Rotation paths and how fast each direction turns (deg/step):
Each turn is a multiple of 5 degrees from 10 to 175, or 0.
Each row of a path follows its step; steps can be skipped.
Rotation 1:
step 0: [ -9  -2   6  -7 -15  16  22  -1  13   2  10 -13 -14   5 -10   2 -18   0
  11 -25   7   1 -10   2  -5  -4   0 -14 -12 -14   5 -13  17   5  -8]
step 1: [  6  -5   9   0   1  -3  -3   7   4  -9  -2  -1   3 -14  -3   8 -13  -5
  -8 -14  -1 -10 -14  33   1 -14  -8   5  -4 -16  -8  -9  25  10 -18]
step 2: [  1   5  13  -8 -11   7   7  15  20  28 -10 -10   6 -13   3   8  -7  11
  -3 -18  12 -21   3  16   3   5   3   4  -8  -9  11   3  -3  18  -6]
step 3: [ 10   9  11  16  -5   4  -3   0  -1   3  13 -12  -4 -15   9   3 -15  10
   0 -15 -12 -12   2   8 -10 -20  11   5 -25  -9 -15  -1 -15  12 -14]
step 4: [ 10  -2  -5  30  -7   3   2   7  17  24  -5   6  11 -16   6   0   0   9
 -13  -6  -7   1  -8  -6  -8 -17   8  -9   4  -7   8   8   9  16 -20]
step 5: [  5  -5  -2   6  -5  -2   4  11   4  26   2   3  -9   3  18 -15 -20  -2
   6   2 -30  -9  11   6 -24  -7  -8   2  -3  -5  -2   6   4  18   5]
step 6: [-14 -16 -17   8  -2  -7  10   8  11   2  -2  -8   5   0   8  -7 -19 -12
  -4  -2  -8   7   6 -11   0 -25   7 -15 -16  -7  13 -16  -2  22  -2]
step 9: [-10 -10   2   5  18   7 -13   5  -7  -6  16  -1   5   8 -18  -2 -10  17
   9  -4   4  -5   2  16 -23  -8  13 -15  -8 -20   8 -13  -2  11 -11]
step 10: [-14  -5  17   9  -6  11  15  14   2  10  -4   8   4   6  -9  -5  -1   4
   8  -7  10  -2 -33   7 -17   1  21  -2   2  -6  -6  -7  19  16  -4]
step 11: [ -3   8  -1  -8   2   6   8   5  -5  20   4  -5  -7  -4 -12 -14  -9   3
   1 -15  -7   1 -11  19 -13  -3 -10   7 -13 -37  -2 -17  13  -2  -1]
step 12: [-10   5   6   5   4   4  14  17   1   6  -3   6  24 -12   0   0 -14  -8
 -12  -4  18 -15  -1  10   8 -15   1   8  -2 -26 -12 -12   0  22  -5]
step 14: [ 19   2  12  26  -5  11  13  28  -8   1   7 -12   8 -21   4   0 -13   3
  -7  -5 -17  12   7   0   1 -16  -2   3   0  -8  -1  -7   1   4  -8]
Directions:
[-1 -2  6 -6  0  2  2 -2  3 -3 -3  3 -8 -4  0 -5  1  2 -7  4 -6 -1  1  0
  1  1  4 -5  6 -2 -2 -5 -5  1 -4] | 0
[-2 -2 -1  2 -5 -1  3  3  5  4 -5 -4  3 -3 -1  2  1 -3 -2  0  7  3 -5 -9
  4  5  3 -5  0 -2  7 -1 -1  0 -1] | 170
[ 1  4  4  0 -1  6  5  5 -7 -4  1  0  3  4 -8 -6 -3  1 -1  0  7  2  0  0
  4  1 -4  2  5 -5 -3 -2  0 -4  1] | 25
[-2 -2 -8 -1  5  5 -2 -1  0 -4  6  2 -2 -1  4  6 -5 -2  1 -3  4  1  1 -6
  3 -2  2 -4  0 -6 -8  0 -3  0 -4] | 125
[ 2 -2  2 -2 -7  0 -2 -2 -3  2  6  4  0  1  5  2 -6  4  2  2 -1  2 -7 -2
 -5 -4 -1 -7  8 -1  2 -3  5 -2  6] | 70
[ -1  -8   0   2   1   0   4   3   1  -2  -3  -1  -4   4  -4   5  -1  -2
  -1   2  -3   4   4  -5  -5  -6 -10   1   3   4   2   1  -5   1   0] | 40
Rotation 2:
step 1: [ -8  11  -1   8  24  12   3  13   4  12 -18  -7  11 -18  -1  -5   9  -2
 -13   3 -23   5  17  -5  -2  11  -1 -18   6  20  -9   2 -16   5   3]
step 2: [ -3   2 -10   4   5   9   0  -7  22 -11  13   0 -11   1  20 -30  -1  15
 -31   6  -2  -4  -4  -9  -5  -7   7   3   7  12  11  -1  -9  -7  11]
step 3: [-18   9  -9   3   5   0  13 -10   5   3  -8  -3  10  15   3 -24   4   6
   9  13 -11  17 -15  24   7   8 -22  -3   3  -6  13 -10   4  15   4]
step 4: [-12 -10  -1  -4  -1  -4  15  12   9   1   1  -9 -16   4 -15 -19 -16 -10
   0   4   2   7  37   7 -17 -10 -11   9  -5   7  -2  -5  -6  16  12]
step 5: [  3   4   0 -12 -16  -3  -1  -9   3  -4  -1 -23 -14  10  -9 -13  13  -3
 -24  -2 -11   3  -3  -9  14  -2 -25  15  -2 -15 -19  11 -12  -4  -3]
step 6: [ -3   9 -21   6  11  18  20   5  -2 -12  -5 -14   3   9  -7  21  13  -9
  -2  -2 -28  -1   9  -7  -1  16 -10  -1   8  17  -4  -5  -8  10   0]
step 7: [ -7 -11  -8  11 -10  14  -7  15  29 -15  14 -15  -4  -4   9  -3  12  14
  -4  24  -2  10   3  -6  -1 -15   7   1   2  20  -1   9 -11  -4  -2]
step 9: [-20   8  -9  -3   4  -1   1   0   3  -9  -7   7 -16  13   6  -9  -6  -2
 -22  -6  -9  -2  24  16 -24 -12  -5 -15   0  12  15   0  -5   4  18]
step 10: [  2 -12   4   3 -16   4  12  -2  12   0  -9  -8  -5  22  -7 -15  13  12
 -23   0   2   3  -7  14  16 -13 -24  19  -5  -2  10 -10   9  -2   3]
step 11: [-12   9  -4  -5   5   2  21  -1   5 -14   5 -15  -4  26 -26   8 -11 -12
  11  -5  -7   8  -3   2  -8   8 -13  10  -7  15 -12   0   3  22  -7]
step 12: [  1   0 -12 -16 -12   3 -10  20   5 -15  -2 -18 -18  -6   0  12  18   1
  -3  10   3   8  13  -3  -9 -23 -19  -1   1   9 -20  15  -4  -3  -5]
step 14: [-19   6  -5  11  -3  14   6   7  17 -17  -1   6  -5  17   8  12  -7   6
 -14   4  -1  -4  -8   8 -10   5   8 -28   2  22  10  21  -5   3  10]
Directions:
[-1 -4  3 -2 -1  8  1  6 -2  3 -1  2 -1 -6  2  0  6 -1  1 -2  4 -1  8  2
 -2 -8 -1  1  5  5  4  1 -2  4  2] | 135
[ 0 -7  3  2 -4 -4  0  7  0  2  0  1  5  1 -5 -3  2  4 -2  3 -1  3  6  3
  5  4  5 -1 -7  5 -3 -6 -1 -4  1] | 120
[-6  2  0 -4 -2 -3 -3 -2 -2 -6  9  0 -1  2  2 -1 -3 -2 -1 -4 -3  1  4 -3
  0 -2 10  5 -5  3  5  2 -4  4  0] | 155
[-5  0 -6 -2  5 -2  6  1  4 -1 -3 -3 -8 -1 -6  1  5  4 -7  2  2  4 -2  0
  4 -2  2 -3 -1  0  0  0 -4  8  1] | 0
[-4  0  3 -8 -2 -5  3  6  3  4  3  2 -2  6  3  5  0 -2  2  1 -1  1  1 -5
  5  0 -2  2  8 -2 -5 -5  2  1  3] | 55
